[[ 87 -40  -3 -60  58  14  11  -7  17   1 -33  17 -29 -36]
 [-19   7  10  14 -24   3   9   9   2  -2  21  18   8  22]]
->
[[-36  22]
 [-29   8]
 [ 17  18]
 [-33  21]
 [  1  -2]
 [ 17   2]
 [ -7   9]
 [ 11   9]
 [ 14   3]
 [ 58 -24]
 [-60  14]
 [ -3  10]
 [-40   7]
 [ 87 -19]]

[[ 12  23 -12 -14 -21  -2  -8  11  -6   2  10 -40 -12 -29]
 [-18 -27 -30 -43 -13 -63  66 -73   9  39  37  38  29   0]
 [-41  30 -29  22  -5  11 -26  34  25 -29  25  -2  -5  -7]]
->
[[-29   0  -7]
 [-12  29  -5]
 [-40  38  -2]
 [ 10  37  25]
 [  2  39 -29]
 [ -6   9  25]
 [ 11 -73  34]
 [ -8  66 -26]
 [ -2 -63  11]
 [-21 -13  -5]
 [-14 -43  22]
 [-12 -30 -29]
 [ 23 -27  30]
 [ 12 -18 -41]]

[[  8  51  48 -17  16  17 -51  -2  32   5 -10  11 -24 -68  12]
 [ 32  -3  14 -20 -20  -5  61 -30 -15  13   1 -67  18 -13  10]
 [ -8 -51 -17 -32  11  68   7  -9  13  21  63  -7 -19  27 -12]
 [-10  21  29 -19  -4 -50 -60  25  15  39  11 -39  16 -24   8]
 [ -4   9  22  -1 -21  -4  46 -45 -67 -37   4 -10 -23 -16 -19]]
->
[[ 12  10 -12   8 -19]
 [-68 -13  27 -24 -16]
 [-24  18 -19  16 -23]
 [ 11 -67  -7 -39 -10]
 [-10   1  63  11   4]
 [  5  13  21  39 -37]
 [ 32 -15  13  15 -67]
 [ -2 -30  -9  25 -45]
 [-51  61   7 -60  46]
 [ 17  -5  68 -50  -4]
 [ 16 -20  11  -4 -21]
 [-17 -20 -32 -19  -1]
 [ 48  14 -17  29  22]
 [ 51  -3 -51  21   9]
 [  8  32  -8 -10  -4]]

[[-29  15]
 [-55  14]
 [-33  23]
 [ 76 -12]
 [-29   3]
 [-27  33]
 [-12  -9]
 [  3 -27]
 [ 64 -15]]
->
[[ 15  14  23 -12   3  33  -9 -27 -15]
 [-29 -55 -33  76 -29 -27 -12   3  64]]

[[ 1 23  9 53  4  2  3  2 16 16  9]
 [ 0  3 24 76  1  7  0  5 20  2  0]]
->
[[ 9  0]
 [16  2]
 [16 20]
 [ 2  5]
 [ 3  0]
 [ 2  7]
 [ 4  1]
 [53 76]
 [ 9 24]
 [23  3]
 [ 1  0]]

[[ 15  72  -8 -53  -9 -22]
 [  0  -1   1  -3  -7  -9]
 [-64 -23 -31 -25  49  58]
 [ 59   0  -6 -30  67  32]
 [  5 -14  63  22 -58  59]
 [  3  15 -23  -3 -15  -2]
 [ 78 -64 -38 -17 -44 -33]
 [ -2  10  22 -26 -18 -27]
 [ -2   0  -1   1  -4   1]
 [  3   1  -1  10  10   8]]
->
[[-22  -9  58  32  59  -2 -33 -27   1   8]
 [ -9  -7  49  67 -58 -15 -44 -18  -4  10]
 [-53  -3 -25 -30  22  -3 -17 -26   1  10]
 [ -8   1 -31  -6  63 -23 -38  22  -1  -1]
 [ 72  -1 -23   0 -14  15 -64  10   0   1]
 [ 15   0 -64  59   5   3  78  -2  -2   3]]

[[  0 -32  22]
 [ -5  24 -30]
 [  2  10 -13]
 [ -2 -13  19]
 [-11  68  -1]
 [ 14  71  59]
 [  6 -13  14]]
->
[[ 22 -30 -13  19  -1  59  14]
 [-32  24  10 -13  68  71 -13]
 [  0  -5   2  -2 -11  14   6]]

[[-59 -43 -29 -36  13]
 [  5 -32 -28  10  -5]
 [-58  45 -31 -35  11]
 [ 48   1 -23  25   3]
 [ 82 -11  -8   9  17]]
->
[[ 13  -5  11   3  17]
 [-36  10 -35  25   9]
 [-29 -28 -31 -23  -8]
 [-43 -32  45   1 -11]
 [-59   5 -58  48  82]]
---
[[  6 -62  19 -19]
 [  2  11 -36 -26]]
->
[-19 -36]

[[-27  13]
 [ 73  10]
 [-86 -46]]
->
[13 73]

[[ 86 -28  13 -10  -9]
 [  3   9 -36  38   7]
 [-48  12  37  50 -52]
 [-31  29  50 -56  43]
 [-40 -19 -68 -32  20]]
->
[ -9  38  37  29 -40]

[[ -6 -11  -5]
 [-22 -18 -11]
 [ 20  19 -88]]
->
[ -5 -18  20]

[[ 18 -77  21   3 -29]
 [ 44 -16 -11  19  27]]
->
[-29  19]

[[ 28 -11 -29]
 [ 28 -74 -39]
 [ 36 -58 -45]
 [ 64 -72 -74]
 [-68  63  76]]
->
[-29 -74  36]
---
[[  7 -12  66  14]
 [-19 -13  -4  22]
 [  7   3  37  34]]
->
[[-19 -13  -4]
 [  7   3  37]]

[[  1 -23   0 -56]
 [ 46   5   4  -7]
 [ -2  28 -35  -6]
 [-21  12  50  33]
 [  3 -37  -8 -67]]
->
[[ 46   5   4]
 [ -2  28 -35]]

[[-53 -43 -73]
 [-67 -17 -79]
 [-43  -2 -33]]
->
[[-67 -17 -79]
 [-43  -2 -33]]

[[ 38  -2 -12 -75 -12]
 [ 19  48  72   4 -16]
 [-12  30 -44  34  54]]
->
[[ 19  48  72]
 [-12  30 -44]]

[[ 79 -42   1  -4]
 [-34  20  16 -45]
 [ 10  -3  28  35]]
->
[[-34  20  16]
 [ 10  -3  28]]

[[  3  69 -24]
 [ -4 -33 -31]
 [ -5 -75 -17]
 [  6  67   1]]
->
[[ -4 -33 -31]
 [ -5 -75 -17]]

[[  0  18 -30  -5 -47]
 [ -6  32 -15 -27 -32]
 [ 27  -4 -32  15   9]
 [ 11 -12 -17  78   5]]
->
[[ -6  32 -15]
 [ 27  -4 -32]]

[[ 57  14   4]
 [ 16 -27 -15]
 [-21 -20  24]
 [ 25  75  18]
 [-25 -10 -11]]
->
[[ 16 -27 -15]
 [-21 -20  24]]

[[-23   7  -7]
 [-58 -83 -78]
 [ 22  49  23]
 [-46 -35 -67]
 [-24 -17 -33]]
->
[[-58 -83 -78]
 [ 22  49  23]]
